In the rows, 128 means zero.
The rows of A fall into a few groups, which share some directions, and each row is roughly a mix of its group's hidden directions.
A:
[[114 141 139  99 102  79 129 162 171 136 135 138 105 151 122 106 104 110]
 [ 76 141  83 142 158 110 139  98 141 116 136 131 128 155 152 143 124 100]
 [135 149 128 106 155 149  98 169 133 155 122 122 128 182  97 120 149 116]
 [119 158 112 123 140 160  85 150 100 152 141  84 145 147 146 148 123 107]
 [138 167 113 107 129 148 146 138 125 179 128 134 144 155 102 134 151  82]
 [154 102 113 141 132 165 135  78  99 141 124 118 127  91 114 135 155 160]
 [115  95 101 112 123 131 134 103 106 103  99 108 120 103 174 114 111 168]
 [157 131 176 119 108 150 117 167 114 145 117 115 136  75 123 131 112 148]
 [113 125 131 104 102  84 127 111  94 121  94 145 105 124 178 117 107 113]
 [113 107 119 111 120  78 150 122 163  96 147 163  90 147 133 121 143 137]
 [119  90 104 147 146 137 134  59 110 108 130 121 133 101 138 144 147 145]
 [119 114 140 151 142 123  90 116  80 104  94 113 150 139 175 117 114 126]
 [ 93 123  93 140 150  99 133  93 151  89 140 150 110 169 140 123 136 132]
 [117 163 135 122 150 152  86 182 121 140 122 100 148 160 137 130 112 115]
 [ 94 134 107 118 130 109 110 133  95 120 122 107 128 137 202 137 115 112]
 [141 118 135  86 133 139 128 130 135 177 125 113 144 130  80 140 156  86]
 [126 166 135 157 121 155 122 166 121 156 137  93 155 103 144 142  90 116]
 [130 149 143 125 138 126 142 156 167 144 153 153 122 142  74 153 138  91]
 [161 103 160 107 120 152 110 159 119 162 134  93 146 100  99 144 141 116]
 [129 179 109 143 147 170 130 164 129 146 141 128 137 162 108 151 122 101]
 [131 117 136 133  92  74 152 100 133  99 122 171 103 133 143 102 119 132]
 [107 171 143 120 124 124  90 171 139 141 117 105 135 146 136 115  77 114]
 [115 151  97 156 157 147 123 160 150 147 179 111 111 144 126 153 151 137]
 [142 172 109 147 147 185 134 156 117 151 137 127 139 148 104 155 130 110]
 [115 189 106 152 117 123 159 121 118 129 112 167 112 136 160 112 103 135]
 [167 131 142 135 124 168 132 126 145 157 131 124 135 113  58 120 135 146]
 [151 112 145 135  86 102 147 141 129 136 110 139  88  94 134  99 100 162]
 [158 123 142 110 115 160 148 133 155 145 127 127 127  86  80 116 132 172]
 [124 138 135 149 167 164  84 153 124 126 147  95 165 154 119 145 139 119]
 [128 116 115 100  97 112 163 105 111 133  93 142  99  88 156 112 112 151]
 [ 97 172 126 158 152 115 107 127 141 124 155 143 131 167 122 152 122  86]
 [110 102 133 110 140 104  91 105 150  70 142 140 110 159 121 121 135 152]
 [165 144 169 159 133 155 110 143 136 150 141 124 160 125  82 116 147 139]
 [106 121 121 130 118  75 150 135 169 104 166 156  93 137 141 134 137 128]
 [123 135 105 117  95  86 133 115 131 157 118 140  66 143 124 113 101 113]
 [102 115 129 151 121  96 133 114 138  85 126 138 105 102 169 120  95 164]
 [122 133 169 153 168 124  84 147 114 117 126 132 161 160 127 139 146  96]
 [119 169 120 136 158 156 100 178 137 156 139 107 135 165 115 136 126 114]
 [151 114 115 113 147 178 127 110 133 158 119 111 128 117  67 132 147 145]
 [168 139 158 126 107 165 123 162  96 164 116 108 149  94 121 131 121 128]
 [137 117 169 136 116 126 144 146 134 113 111 136 131  64 141 117 108 173]
 [ 90 122 123 144 144 116 132  87 132  72 121 136 147 111 168 127 111 150]
 [111 122 128 114 163 131 139 156 182 123 165 133 132 137  92 156 159 117]
 [119 119 121  94 101  91 175 126 166 121 133 162  91 109 119 128 120 129]
 [159 140 137 123  93 120 166 120 154 161 136 157 106 108  80 114 134 132]
 [115 155 145  94 155 147 133  94 140 103 110 163 173 133 107 122 154 131]
 [115 126 121 115 142 161  83 144 106 112 126  77 153 126 165 132 115 153]
 [125 119 148 143 172 156 116 159 164 107 155 117 161 133  98 143 152 143]
 [148 125 117 117 149 191 119 125 122 158 115  99 137 112  81 137 134 147]
 [122 135 133 151 164 160  78 145 106 122 135  91 166 152 141 139 135 122]
 [158 115 155  96 128 154 106 137  94 154  85 109 161 132 110 110 138 116]
 [133  79 105 111 145 129 133  74 122 114 125 137 106 127 113 129 172 153]
 [151  99 151 108  89  94 152  93 132 137 107 152 114  99 107 102 128 131]
 [104 160  81 155 153 131 132 123 127 125 151 135 125 183 144 142 140 102]
 [148 154 127 105  93 108 153 113 132 149 105 172  94 142 106  92 124 133]
 [126  79 110 133 130 114 154  71 128 104 131 141 111 100 134 131 153 155]
 [154 111 139 128  98 109 166  98 147 128 113 166 104 109  91 102 125 145]
 [128 160 132 160 137 166 115 167 113 152 138  89 158 109 147 146 107 124]
 [123 106 128 146  95  92 167  97 141 107 145 144 114  81 150 131 115 141]
 [149 178 133 145 119 158 110 151 116 177 146 113 139 140 102 140 125  99]
 [103 147 113 162 114 110 152 116 119 111 114 136 118 102 182 120  85 144]
 [121 124 134 103  89  82 146 120 145 147 111 141  84  99 128 110  94 129]
 [121 128 122 158 147 138  82 114  81 104 113 110 147 164 162 127 119 118]
 [111  79 136 113 120  94 119  92 123  92 114 119 125  99 164 114 122 154]
 [164 144 152 120 110 163 122 170 102 175 119 105 145 105 114 135 124 115]
 [136  80 110 116 141 124 140  88 125 104 131 147 100 126 123 127 175 165]
 [158  92 157  90  97  94 135 124 135 151 125 142 106 114 103 108 159 131]
 [ 91 131  90 130 119  80 132 100 142 121 134 138  84 151 149 126 104 113]
 [113 127 139 148 172 129 124 156 166 113 167 132 151 152 110 151 164 114]
 [ 95 166  92 156 134 110 153 108 133 104 130 159 116 154 166 120 114 131]
 [130 147  92 115 118 162 160 151 164 149 169 107 120 106 114 142 131 154]
 [141 151 122 145 148 186 120 163 102 153 132  97 160 125 129 153 133 118]
 [142 181 125 138  97 129 123 142 112 178 143 127 120 144 117 136 111  83]
 [131  77 142 109 109 103 127  89 117 109 104 122 124  91 148 104 127 159]
 [136 100 147 110  86  94 159 104 129 108 101 147 123  91 139 108 102 135]
 [161 121 142  93 130 139 116 133 138 145 132 144 122 162  69 118 170 123]
 [ 91 156  98 166 137 126 154 111 116 122 122 125 143 112 182 139 100 118]
 [100 140 124 135 146 117 116  97 138  63 128 160 127 151 149 116 124 161]
 [143 126 126 123 158 189 117 140 134 154 127  98 147 113  82 142 141 144]
 [115  85 128 131 129  90 120 100 152  80 132 143  96 134 130 110 126 163]
 [143 164 154 155 130 123 112 149 140 153 161 142 142 160  93 136 148  89]
 [139 154 138 164 122 164 121 136 101 158 131  93 166  92 139 143 106 118]
 [147 165 127 113 107 164 108 144 103 182 120  98 130 116 113 134 104 112]
 [141  90 123 109 154 168 137 106 129 124  98 121 129  97  96 123 145 173]
 [129 154 149 108 114 126 118 179 115  83 117 150 137 160 163 122 105 125]
 [100 151 116 153 170 161 134 115 115 111 129 120 181 120 155 154 135 117]
 [130  87 113 112 150 119 132  79 123 103 127 155 111 148 112 133 179 134]
 [151 127 137 102 114 168 141 142 148 139 128 114 130  81  99 118 125 181]
 [140 131 132 112  83  87 137 135 140 146 123 150  67 125 120 104 105 139]
 [104  82 136 119 130  89 113  98 127  88 121 121 125 110 169 116 130 154]
 [116 166 129 125 133 141 120 200 144 147 133 104 141 149 135 132 100 107]
 [161 134 125 141  96 119 152  98 141 154 131 157 103 139  70 114 125 113]
 [112 142 141 153 168 130  96 156 134 123 157 119 158 166 128 151 151  94]
 [121 128 107 122 154 129 137 154 169 180 143 114 107 144  83 133 149 114]
 [156 135 174 127 106 144 129 171 120 133 111 128 132  80 131 116 108 164]
 [140 112 121  95 125 112 121 140 151 163 146 126 100 163  80 131 156  98]
 [ 87 129 107 137 133  87 136 103 153  86 129 152 101 142 156 115 108 145]
 [142 116 145 149 143 169 125 145 132 115 125 101 163  92 131 115 128 185]
 [127 138 182 145 156 111  88 151 123 120 136 141 160 153 127 130 159 104]
 [119 138 102 145 169 181  98 128  99 117 134  98 150 144 145 150 139 140]
 [106 120 124 135 175 158 119 110 127  96 135 112 188 133 137 148 151 121]
 [131 133 117 152 144 160  79 120  85 133 124  84 156 149 152 125 127 130]
 [116 155 132 150 141 107 113 145 135 139 158 138 133 175 120 150 139  68]
 [102 118 119 127 175 148 101 121 133 107 153 104 166 148 126 163 154 105]
 [108  95 105 107 149 101 119 123 163 121 144 127  81 144 123 116 157 165]
 [109 161 114 175 152 158 102 129 124 155 150  88 144 114 134 150 111 126]
 [120  90 133 144 153 131  76 146 130  93 163  95 120 141 133 154 134 140]
 [145 153 149 145 146 183 131 151 104 129 123 120 184 108 135 140 141 136]
 [121 145 105 147 175 175  96 122 115 155 136  99 138 144 108 151 146 124]
 [167 145 159 118  97 155 130 162 102 171 115 115 139  92 118 128 118 124]
 [120 182 123 150 135 142 125 171 139 145 162 129 133 153 122 157 119  91]
 [155 135 171 162 133 156  98 145 115 126 126 109 172 114 127 106 133 161]
 [119 156 115 161 162 170  95 148 121 160 146  87 135 124 127 146 128 141]
 [ 99 119 125 137 169 107 108 129 133 100 141 141 133 179 131 153 148  86]
 [ 80 106  99 130 149  93 133  79 151  91 134 132 125 138 147 133 125 121]
 [162 143 126 131 115 160 154 133 127 188 122 123 133 111  78 132 131 108]
 [ 77 117  98 133 147  92 145  84 154  96 130 138 125 133 153 130 121 121]
 [113 101  87 108 172 146 128 116 152 155 113 103 119 153  91 122 150 131]
 [ 93 114 111  86 157 105 122 150 165 126 111 123 117 174 113 121 123 103]
 [ 96 124 121 133 157  95 116 129 133 102 140 147 123 178 138 152 140  79]
 [136 159 130 118 138 130 116 185 151 155 150 135 110 175 103 124 149 120]
 [ 79 124  86 125 141  89 137  91 150 118 135 130 111 152 145 134 118  99]
 [126 144 111 118 136 152 129 154 176 134 179 115 127 146  84 152 138 122]
 [144  95 135  83 101  99 162 129 139 101 106 166 106 135 123 106 136 137]
 [116 142  86 115 132 160 142 154 163 136 177  94 128 121 129 149 136 150]
 [101 151 106 148 165 163 102 158 119 109 138  99 145 148 161 147 116 138]
 [149 131 132  92 139 155 117 127 125 160 127 123 153 155  79 134 166  94]
 [140 145 104 109  98 158 159 143 145 153 146 106 119  84 129 124 118 171]
 [122 133 164 105 105  90 101 118 133 137  88 126 141 136 122  86  90 110]
 [105 122 116 135 176 159 112 113 122 114 139 103 179 139 132 159 151 104]
 [137 128 106 104  87 113 180 110 141 146 122 151  89  96 123 117 118 144]
 [120 109 131 127 109  71 155  98 127 104 109 174 100 133 146 113 125 117]
 [133 138 117 150 166 173 117 139 114 116 146 114 175 159 129 146 162 118]
 [128 112 134 105  93  77 164 121 166 131 125 157  97 118 110 110 116 121]
 [139 162 119 113  90 103 156 120 132 148 107 169  92 144 122  92 113 131]
 [141  95 141 109  99  88 156  85 141 130 109 157 110 109 105 104 133 128]
 [109 134 120 176 141 134 108 136 112  83 142 118 127 128 179 139 104 156]
 [152 153 158 135  96 136 138 118  86  95 113 164 158 125 143 137 110 100]
 [137 153 123 117 156 157  96 169 129 156 135 118 127 179 102 124 156 125]
 [139 149 123 115 124 142 146 148 173 155 167 135 117 132  71 145 142 116]
 [131  93 115 121 105  98 163  82 147 123 137 148  92  95 116 127 136 145]
 [105 116  94 138 168 132 113 123 137 126 160 108 137 171 123 158 157  94]
 [107 111 125 128 176 154 107 112 130  97 139 107 180 141 127 151 154 118]
 [154  86 138 107 129 128 137  80 100 108 101 159 126 125 113 121 167 137]
 [164 127 160 109  88 113 135 145 136 133 115 157  93 115 107  95 121 163]]

Here is one row of each group, with its name. Which group are the others in?
[123 131 143 159 164 151  79 141  97 118 122 100 167 151 146 134 132 118]  D
[134 127 143 138 111 124 113  83  85  72 127 151 145 126 165 133 129 134]  U
[130  98 128 152 133 130  82 169 121 118 163  83 108 138 142 153 118 132]  K

[112 134 117 130 162 125 132 145 165 135 169 134 130 160  98 159 163  95]  D
[126 166 128 127 137 157 126 200 130 141 130 112 149 150 135 142 108 104]  U
[165 132 125 135 109 147 157 106 136 170 118 142 112 113  65 119 129 127]  D
[155  98 158 135  96 126 121 157 114 140 117 100 116  77 137 121  98 152]  K
[102 113 138 111 120  83 107 146 143  85 132 126 116 140 175 105 116 154]  U
[111 134 152 157 127  81 117 140 134  82 148 153 139 158 168 122 131 116]  D
[104 156 107 137 156 150 115 186 147 146 145  91 138 151 138 139 115 121]  U
[138 122 140 140 141 173 121 154 138 119 134  93 162  93 130 121 126 181]  D
[163 124 153  96 127 136 116 134 142 124 127 158 118 158  75 107 165 147]  K
[108 122 151 101 102  63 124 148 161 114 132 140 113 140 144 106 109 114]  U
[127 163 160 161 137 132  87 165 114 133 146 113 163 152 143 135 123 100]  D
